128 stands for zero in the data rows.
What is the hidden score of each row? Scores go from 0 to 40, and 20 is about the middle. The score is a weighted sum of the row's numbers plus the product of two more (or one squared), each taken from its middle value.
[120 133 182 167 156 148 117 110 112 104 102 098 115 095 105 109 105 105 106 107 106 107 118 193] >> 15
[119 113 188 189 189 189 189 125 102 107 105 120 124 189 143 112 114 106 106 109 107 109 108 107] >> 25
[125 112 188 189 189 189 185 117 110 106 103 119 108 111 109 104 098 106 107 111 117 120 173 193] >> 18
[144 138 180 162 150 150 121 104 102 108 109 111 107 109 109 100 105 106 106 104 109 112 132 193] >> 14
[104 112 188 189 189 189 189 129 102 108 108 116 121 167 180 109 117 105 106 108 108 109 106 110] >> 24
[133 139 179 158 149 144 122 106 115 109 113 106 125 106 105 131 141 187 192 192 166 159 118 114] >> 21
[125 127 187 180 163 161 130 109 106 111 111 125 193 189 108 103 104 106 106 100 106 106 112 111] >> 16
[123 111 107 105 105 101 110 163 147 134 129 125 111 105 104 121 156 187 192 192 169 162 120 111] >> 34
[171 164 104 105 103 108 098 106 114 110 112 114 152 189 119 102 105 106 105 105 108 109 111 113] >> 18
[108 110 110 110 110 121 121 191 128 113 109 126 114 113 102 109 106 114 145 158 192 192 192 121] >> 31
[112 110 105 105 107 102 107 105 105 113 110 178 116 112 149 189 190 161 121 118 109 106 107 110] >> 25
[192 192 113 109 109 104 106 107 091 107 113 121 116 100 157 189 190 154 119 112 108 110 108 116] >> 14
[118 111 105 105 106 101 107 106 191 192 192 183 115 135 192 122 117 106 104 106 108 108 112 113] >> 17
[179 159 100 105 105 103 097 107 114 111 108 096 116 117 104 102 106 106 113 118 159 171 192 162] >> 16
[172 157 104 104 103 103 097 106 099 107 116 103 121 109 106 107 103 105 105 105 107 107 113 185] >> 19
[111 123 188 186 176 169 134 109 098 107 101 121 135 189 139 108 107 104 106 110 107 105 108 114] >> 17
[110 110 103 106 102 102 116 105 111 111 112 188 115 108 106 169 188 191 187 169 125 124 111 109] >> 32
[192 192 107 106 108 108 110 104 101 106 112 111 146 189 125 106 116 106 108 106 106 109 112 112] >> 18
[116 108 104 105 106 107 103 113 191 192 192 128 193 160 102 103 099 105 107 106 106 108 109 114] >> 16
[106 109 106 108 109 112 114 191 119 120 115 103 137 189 128 107 111 106 106 107 107 106 109 112] >> 37
[113 118 188 189 187 189 149 113 118 109 099 106 117 110 114 167 190 191 183 172 122 119 107 110] >> 27
[118 111 106 106 103 105 098 107 191 192 192 186 108 149 192 125 113 105 107 110 107 109 109 108] >> 15
[118 109 101 104 106 106 100 112 191 192 192 123 161 189 109 106 100 105 106 108 107 107 109 112] >> 15
[117 111 106 105 105 098 101 105 106 116 117 192 132 189 142 108 102 105 107 110 108 108 108 111] >> 25
[114 116 188 189 189 189 169 113 095 109 110 106 113 100 116 177 190 191 171 157 117 114 109 109] >> 20
[118 114 188 189 189 189 179 115 097 109 114 132 116 104 162 189 185 152 117 111 106 109 109 115] >> 18
[118 110 188 189 189 189 181 117 105 106 112 119 122 189 146 105 101 106 104 108 108 107 109 112] >> 25
[097 110 148 156 171 176 189 174 100 107 115 108 116 181 153 105 125 105 106 106 108 106 110 107] >> 25
[192 192 104 105 102 104 091 106 117 111 102 127 107 108 105 112 113 136 189 192 192 192 155 117] >> 13
[159 180 141 128 116 130 114 107 093 110 114 115 125 108 105 107 105 113 143 151 192 192 192 121] >> 20
[121 112 138 153 170 166 189 178 100 111 109 109 119 116 138 189 190 177 131 119 110 108 109 115] >> 18
[107 114 188 189 189 189 166 111 114 107 104 097 119 108 102 111 104 114 147 167 192 192 192 120] >> 31
[192 192 107 107 102 109 109 107 105 108 111 126 110 109 100 102 097 105 106 108 109 109 135 193] >> 18
[192 192 106 105 107 106 098 105 104 110 105 119 116 110 192 148 121 109 107 107 108 105 108 112] >> 16
[192 192 104 104 109 105 107 106 126 109 111 108 115 114 128 189 190 191 145 135 111 109 109 109] >> 18
[171 184 134 123 115 113 112 104 100 106 111 129 120 115 109 123 142 175 192 192 181 172 127 111] >> 23
[106 110 105 104 106 104 105 107 191 192 192 167 117 133 192 120 111 106 106 116 106 109 110 111] >> 19
[108 110 102 106 106 103 106 175 148 126 123 114 116 133 192 132 117 107 107 106 107 108 108 112] >> 19
[123 128 187 177 167 161 128 108 114 110 103 100 124 094 119 189 190 191 164 145 116 115 108 111] >> 20
[180 192 123 117 115 110 105 106 116 111 105 129 117 110 107 106 103 105 110 112 147 157 192 174] >> 15
[100 110 106 105 103 106 105 105 116 122 125 192 193 139 107 110 104 105 108 108 106 109 103 107] >> 29
[105 109 110 113 120 123 150 191 106 108 105 094 193 186 110 105 111 105 107 108 108 107 109 114] >> 22
[120 109 107 106 105 114 114 189 136 120 121 123 111 119 192 184 151 126 110 109 107 107 108 114] >> 19
[119 112 119 123 130 122 168 191 100 109 104 096 109 107 103 112 115 139 192 192 192 192 155 114] >> 19
[106 108 108 106 106 102 114 191 127 121 115 122 193 118 104 103 100 105 106 106 108 108 107 112] >> 26
[139 150 161 146 137 130 112 106 105 109 112 108 112 114 105 104 112 104 106 111 108 109 124 193] >> 16
[120 108 108 107 106 108 120 191 133 115 118 101 124 189 139 109 108 106 106 105 108 105 108 113] >> 25
[106 110 140 153 165 164 189 176 113 109 111 095 121 108 103 105 096 106 108 112 128 135 192 193] >> 18
[105 108 101 106 105 095 102 104 107 114 120 192 184 189 111 105 108 106 107 111 106 106 106 113] >> 31
[103 111 180 189 189 189 189 136 111 110 111 114 117 094 144 189 190 168 125 117 110 110 111 110] >> 21
[104 111 104 104 108 115 108 105 116 118 115 192 115 107 192 178 155 121 107 114 106 107 108 108] >> 22
[112 110 103 106 107 100 110 103 125 123 126 192 127 109 106 102 105 105 106 108 113 116 151 193] >> 25
[104 112 107 106 106 095 105 108 173 190 189 192 117 170 173 120 118 106 105 105 107 110 109 108] >> 19
[111 109 112 115 123 125 147 191 108 107 110 106 116 103 110 118 126 158 192 192 192 190 134 112] >> 23
[110 115 188 189 189 188 161 110 117 107 114 107 111 094 126 189 190 191 146 135 113 109 110 110] >> 20
[104 107 107 104 107 104 101 107 191 192 192 165 116 094 110 108 107 105 106 109 107 108 116 180] >> 19
[112 111 106 109 107 107 132 191 111 116 116 114 192 189 106 104 098 105 107 105 107 109 111 112] >> 24
[117 107 130 141 152 161 189 191 098 109 113 109 114 117 105 109 110 106 106 112 107 107 114 193] >> 19
[110 110 104 105 106 104 109 106 152 147 143 192 118 107 109 107 106 107 116 117 163 175 192 155] >> 21
[123 108 101 105 106 104 108 109 191 192 192 145 166 189 116 112 096 105 106 107 108 109 110 109] >> 16
[103 110 104 105 106 101 107 104 122 121 129 192 124 095 137 189 190 178 131 124 109 107 107 118] >> 27
[124 137 181 162 150 142 130 105 102 111 110 108 121 108 107 108 120 106 105 107 109 108 119 193] >> 17
[117 107 179 189 189 189 189 134 104 106 108 108 119 119 153 189 190 164 123 117 108 106 105 112] >> 20
[143 152 106 106 106 104 095 106 111 108 107 106 107 107 107 114 123 160 192 192 192 188 135 111] >> 22
[192 186 103 106 102 110 105 105 106 106 107 119 105 111 176 189 183 138 113 113 107 105 107 113] >> 13
[104 111 114 118 125 124 155 191 108 110 113 105 139 189 122 106 106 105 105 104 107 109 110 116] >> 24
[105 113 188 189 189 189 189 127 099 108 111 097 119 114 192 168 136 120 107 105 107 107 109 112] >> 26
[106 111 125 139 149 156 176 191 116 109 103 111 123 102 102 105 107 108 124 131 187 192 192 133] >> 21
[128 127 188 180 164 155 141 106 107 108 104 107 120 108 104 109 122 139 192 192 192 192 154 109] >> 17
[120 133 185 169 157 144 121 107 098 109 113 100 118 099 107 136 168 191 192 192 146 139 116 109] >> 26
[105 109 105 106 107 100 110 106 186 192 192 192 170 189 116 104 112 106 107 107 110 108 107 116] >> 21
[103 108 109 113 116 121 138 191 116 112 099 114 135 189 139 109 118 106 106 108 108 109 106 111] >> 29
[124 110 100 102 103 107 112 108 191 192 192 153 113 110 192 166 132 115 108 108 110 106 112 110] >> 14
[114 113 188 189 189 189 158 111 114 107 093 115 115 106 107 108 109 105 107 107 108 105 113 178] >> 21
[117 112 138 156 170 168 189 176 104 109 098 114 114 104 104 127 150 191 192 192 158 146 117 106] >> 28
[192 192 108 104 103 106 107 104 099 106 103 117 120 103 106 103 103 105 112 115 143 153 192 180] >> 15
[104 114 188 189 189 189 170 112 103 105 109 111 111 106 105 105 103 106 108 113 114 117 162 193] >> 18
[106 109 163 182 189 189 189 150 099 108 110 105 112 108 104 127 145 191 192 192 157 146 115 115] >> 27
[103 111 101 106 103 103 094 110 191 192 192 124 116 108 192 154 127 114 106 110 108 107 109 113] >> 14
[137 130 186 173 159 150 127 108 098 106 110 130 117 111 107 107 115 106 113 118 161 172 192 159] >> 11
[119 109 104 105 105 114 099 109 191 192 192 138 193 180 104 108 106 105 105 108 108 108 108 116] >> 14
[107 108 103 103 106 099 108 108 191 192 192 157 193 164 106 107 099 106 108 106 106 105 109 115] >> 20
[124 134 180 164 151 154 126 108 109 109 106 107 117 107 108 109 104 106 107 106 107 107 116 184] >> 16
[105 110 106 105 106 107 105 106 191 192 192 190 125 189 150 109 095 106 106 110 107 106 106 115] >> 20
[101 109 106 104 105 114 112 139 166 157 149 123 193 177 104 113 107 106 105 104 107 106 109 113] >> 21
[116 110 106 104 101 106 104 111 191 192 192 141 193 189 107 107 101 105 108 110 107 108 106 113] >> 14
[104 109 106 104 106 105 113 138 175 161 160 110 116 106 104 109 099 105 111 115 152 161 192 171] >> 15
[192 192 108 107 104 103 095 106 122 109 107 119 119 124 192 186 151 125 110 106 108 109 111 109] >> 8
[102 109 103 105 110 109 104 108 127 148 152 192 111 109 190 189 169 131 109 105 108 110 108 115] >> 17
[188 192 127 118 116 115 109 106 118 109 096 108 118 116 102 109 103 106 105 107 108 108 112 192] >> 16
[192 192 109 105 105 107 100 104 101 106 110 100 120 112 103 110 115 145 192 192 192 192 145 117] >> 14
[130 127 188 180 172 160 130 109 099 110 113 113 122 106 103 104 109 106 107 103 121 126 178 193] >> 12
[134 116 188 189 189 189 169 113 106 109 110 101 118 160 177 115 106 105 106 111 106 108 109 108] >> 22
[112 108 107 105 102 102 108 121 191 192 185 116 130 189 137 105 104 105 105 108 107 107 107 108] >> 16
[116 110 120 128 134 140 174 191 114 110 112 118 113 103 106 105 121 124 170 184 192 192 176 120] >> 19
[107 109 116 125 133 142 168 191 122 107 113 126 152 189 118 107 108 104 106 107 107 110 108 115] >> 25
[115 114 169 185 189 189 189 149 114 109 111 126 128 189 135 108 099 106 107 106 108 109 108 115] >> 20
[129 130 181 172 162 158 134 106 103 107 101 115 112 105 136 189 190 180 134 120 108 110 109 111] >> 18
[158 185 136 125 118 114 113 107 108 107 109 123 115 106 168 189 177 144 115 108 108 106 110 112] >> 16
[186 185 133 125 118 112 115 105 128 107 110 112 112 114 105 105 103 105 110 117 151 162 192 173] >> 13
[101 109 113 119 125 132 150 191 120 111 110 103 193 169 110 110 106 105 106 102 107 108 111 114] >> 25
[122 110 106 105 103 111 091 157 142 141 136 124 111 116 105 102 107 113 146 159 192 192 192 121] >> 23
[113 113 108 105 105 103 106 107 191 192 192 159 120 126 192 126 109 107 105 108 107 109 106 110] >> 17
[108 112 122 133 143 147 180 191 091 111 107 116 119 105 106 104 111 106 106 113 108 107 114 188] >> 25
[114 110 107 104 109 093 109 104 117 108 105 162 118 100 104 107 111 105 106 107 118 121 172 193] >> 28
[111 111 108 107 104 101 102 104 168 187 191 192 113 107 103 104 111 117 154 169 192 192 192 122] >> 18
[128 130 183 170 158 157 118 109 106 106 111 121 122 105 102 112 102 109 130 143 192 192 192 134] >> 11
[111 111 104 107 103 108 109 182 131 124 122 117 111 106 192 189 152 127 109 111 107 107 110 114] >> 16
[126 111 104 105 100 108 109 104 191 192 192 178 120 165 178 110 102 106 106 109 108 108 113 112] >> 16
[141 131 188 177 164 163 131 108 104 107 107 101 107 110 104 104 108 107 111 120 149 162 192 172] >> 10
[117 109 122 133 136 151 179 191 119 108 103 105 117 107 105 111 122 151 192 192 192 192 141 117] >> 21
[109 111 106 104 103 111 098 104 117 110 113 175 120 112 106 125 143 185 192 192 171 162 124 111] >> 38
[192 192 116 108 104 102 110 106 111 108 109 095 119 105 106 113 114 121 163 178 192 192 188 118] >> 21
[192 192 109 106 102 101 105 104 103 104 102 119 118 112 103 105 108 115 151 163 192 192 192 122] >> 20
[127 108 106 105 108 108 108 176 139 125 126 114 120 111 107 104 100 109 126 131 192 192 192 134] >> 14
[106 110 102 103 099 103 107 105 166 187 192 192 105 100 110 181 189 191 171 163 120 116 107 111] >> 35
[119 111 111 106 101 104 122 183 129 120 126 125 106 107 104 103 093 112 137 148 192 192 192 122] >> 19
[110 111 106 105 107 102 104 107 124 130 131 192 115 112 177 189 181 139 112 111 106 109 107 111] >> 20
[178 156 103 105 104 099 105 106 102 108 114 110 116 118 105 111 108 105 105 104 112 116 152 193] >> 16
[105 110 103 105 104 101 101 106 191 192 192 181 193 140 106 111 101 106 106 104 108 108 106 115] >> 21
[173 174 138 127 121 124 110 107 109 106 103 105 121 101 105 108 106 106 106 107 110 109 126 193] >> 14
[105 111 107 105 106 108 111 117 191 192 192 113 112 111 107 162 185 191 192 177 126 126 111 116] >> 34
[111 109 103 107 110 104 112 191 119 115 114 111 119 139 192 118 107 105 106 105 106 107 107 110] >> 23
[106 112 103 104 105 104 101 106 102 120 124 192 193 164 110 111 102 105 106 107 108 106 108 111] >> 26
[175 192 122 117 112 112 109 105 115 107 114 105 115 106 106 114 110 105 106 102 111 109 130 193] >> 16
[188 192 128 118 114 108 095 108 119 107 111 112 118 097 173 189 175 140 113 112 108 108 109 113] >> 9
[113 112 187 189 189 189 189 132 115 106 105 101 116 111 107 133 156 191 192 192 158 149 118 112] >> 23
[192 192 110 108 109 105 110 107 114 111 113 112 115 110 103 116 129 167 192 192 187 180 125 112] >> 20
[116 109 103 106 109 113 107 162 127 135 124 094 125 151 185 113 110 106 106 104 109 110 111 110] >> 21
[110 109 108 104 103 111 107 110 191 192 192 145 122 114 111 189 190 191 164 149 115 114 111 113] >> 33
[105 110 102 105 106 107 103 106 191 192 192 154 193 151 107 110 105 105 107 108 108 106 111 110] >> 20
[192 192 124 117 115 111 114 105 106 107 103 101 117 102 107 105 099 106 106 105 109 107 121 193] >> 19
[106 110 107 105 106 103 096 107 191 192 192 183 121 112 192 167 145 118 107 110 106 108 106 113] >> 12
[109 111 113 105 106 100 102 104 191 192 192 176 119 125 192 123 108 107 106 106 107 107 111 109] >> 16
[118 111 102 105 103 102 105 114 191 192 187 127 118 178 163 109 109 104 107 111 107 108 107 113] >> 15
[098 110 108 105 108 100 110 107 136 121 130 192 124 132 192 128 112 107 107 104 107 106 109 114] >> 25
[163 160 152 137 128 133 110 106 113 108 110 102 113 102 125 189 190 191 146 132 114 114 111 114] >> 27
[180 163 108 105 102 102 105 108 102 108 106 103 122 116 102 101 115 106 106 103 108 112 133 193] >> 16
[140 149 163 146 135 131 116 106 118 110 105 112 111 103 110 145 177 191 192 192 136 130 109 113] >> 27
[112 110 102 104 103 103 102 121 191 181 180 126 170 189 107 102 107 104 107 109 107 110 109 110] >> 17
[101 110 174 187 189 189 189 146 111 110 110 113 113 105 109 107 103 107 122 129 184 192 192 139] >> 25
[120 109 104 104 105 102 095 105 126 128 137 192 111 113 192 146 130 111 107 106 107 106 110 111] >> 19
[111 115 188 189 189 189 180 118 109 109 098 106 118 168 169 109 109 105 105 104 107 109 106 110] >> 25
[121 109 188 189 189 189 189 128 111 109 103 111 113 104 178 189 173 138 112 103 108 107 112 118] >> 20
[116 109 106 105 103 102 098 106 185 192 192 167 109 143 192 121 107 107 107 106 107 107 103 108] >> 15
[192 192 119 114 109 102 112 105 103 106 115 098 115 112 104 104 095 105 105 104 112 114 149 193] >> 16
[192 192 112 107 106 104 108 106 099 109 114 110 115 113 105 104 118 105 106 107 113 116 152 193] >> 16
[125 113 162 177 185 189 189 157 110 106 107 109 113 106 108 099 109 105 106 108 110 109 133 193] >> 18
[192 192 105 107 105 109 104 104 107 107 116 115 109 107 104 107 123 159 192 192 192 188 139 110] >> 20
[124 138 177 162 152 150 118 107 114 110 104 108 111 104 106 107 120 145 192 192 192 192 146 110] >> 17
[108 111 110 110 115 117 139 191 122 111 129 108 193 189 112 106 103 106 105 105 105 108 108 112] >> 26
[119 111 105 104 109 102 110 105 104 114 122 191 117 131 192 125 108 106 105 106 107 107 109 110] >> 28
[116 112 134 148 160 166 189 186 121 109 105 123 193 184 105 106 113 106 107 110 107 106 107 112] >> 21
[110 111 106 105 106 105 106 107 114 115 115 179 193 180 108 104 108 105 105 108 108 108 110 112] >> 27
[127 128 188 175 161 149 126 108 123 108 105 145 116 099 109 107 113 126 174 190 192 192 171 118] >> 15
[187 192 119 112 110 106 109 107 108 109 117 106 112 109 106 109 111 128 177 188 192 192 171 115] >> 17
[192 192 110 105 107 108 099 104 095 105 111 122 117 107 102 103 101 105 106 107 108 109 119 193] >> 17
[104 110 104 105 104 108 103 105 190 192 192 192 125 176 174 106 112 105 106 111 108 109 106 110] >> 23
[192 192 122 112 113 109 113 105 108 106 108 105 115 106 104 140 163 191 192 192 146 141 114 108] >> 21
[117 108 107 112 114 113 135 191 108 107 124 104 193 139 101 098 103 104 106 109 107 107 107 109] >> 22
[108 112 107 104 104 103 106 105 121 131 132 192 128 189 138 102 107 106 105 099 108 107 111 111] >> 27
[140 142 175 159 152 149 119 108 105 108 104 110 120 110 107 100 103 106 106 106 116 118 158 193] >> 16
[093 112 179 189 189 189 189 137 109 109 101 108 117 170 184 114 106 104 107 109 107 105 109 113] >> 24
[112 109 103 108 112 103 109 191 117 119 121 115 120 113 109 112 131 156 192 192 192 192 138 111] >> 29
[126 138 174 160 148 140 116 106 113 105 103 118 122 113 113 175 190 191 176 162 119 117 108 115] >> 29
[109 111 103 105 106 103 117 105 119 118 120 192 121 110 105 107 123 157 192 192 192 190 135 117] >> 30
[114 109 103 103 106 107 107 109 191 192 192 190 193 181 107 105 104 105 105 107 108 106 109 108] >> 18
[117 110 106 113 116 119 138 191 128 108 110 089 121 108 192 165 140 114 107 108 107 107 107 110] >> 11
[192 192 105 107 104 106 102 103 114 105 107 106 119 139 192 133 118 107 106 108 109 106 106 114] >> 17
[192 192 110 107 109 111 102 105 112 106 114 121 116 111 105 110 109 105 112 117 149 161 192 170] >> 13
[192 177 105 106 105 100 102 104 092 103 101 105 114 105 108 113 118 134 187 192 192 192 160 113] >> 22
[113 113 188 189 189 189 188 116 107 109 110 108 121 163 192 113 116 106 105 110 107 106 110 112] >> 29
[104 108 106 104 105 103 107 104 114 110 117 167 126 170 178 111 111 106 106 105 109 107 110 114] >> 25
[124 109 107 104 103 104 104 108 134 139 135 192 118 112 135 189 190 181 133 129 110 108 109 112] >> 23
[189 192 106 104 103 104 098 107 123 108 104 114 117 107 142 189 190 175 129 118 108 109 106 111] >> 19
[112 112 188 189 189 189 189 122 117 108 107 115 110 105 103 106 101 107 124 133 188 192 192 136] >> 36
[172 155 105 104 105 111 107 107 109 105 106 110 121 117 110 108 099 106 107 106 121 130 185 193] >> 13
[117 110 103 106 109 110 103 149 161 146 140 107 117 110 106 107 106 105 106 108 116 121 169 193] >> 21
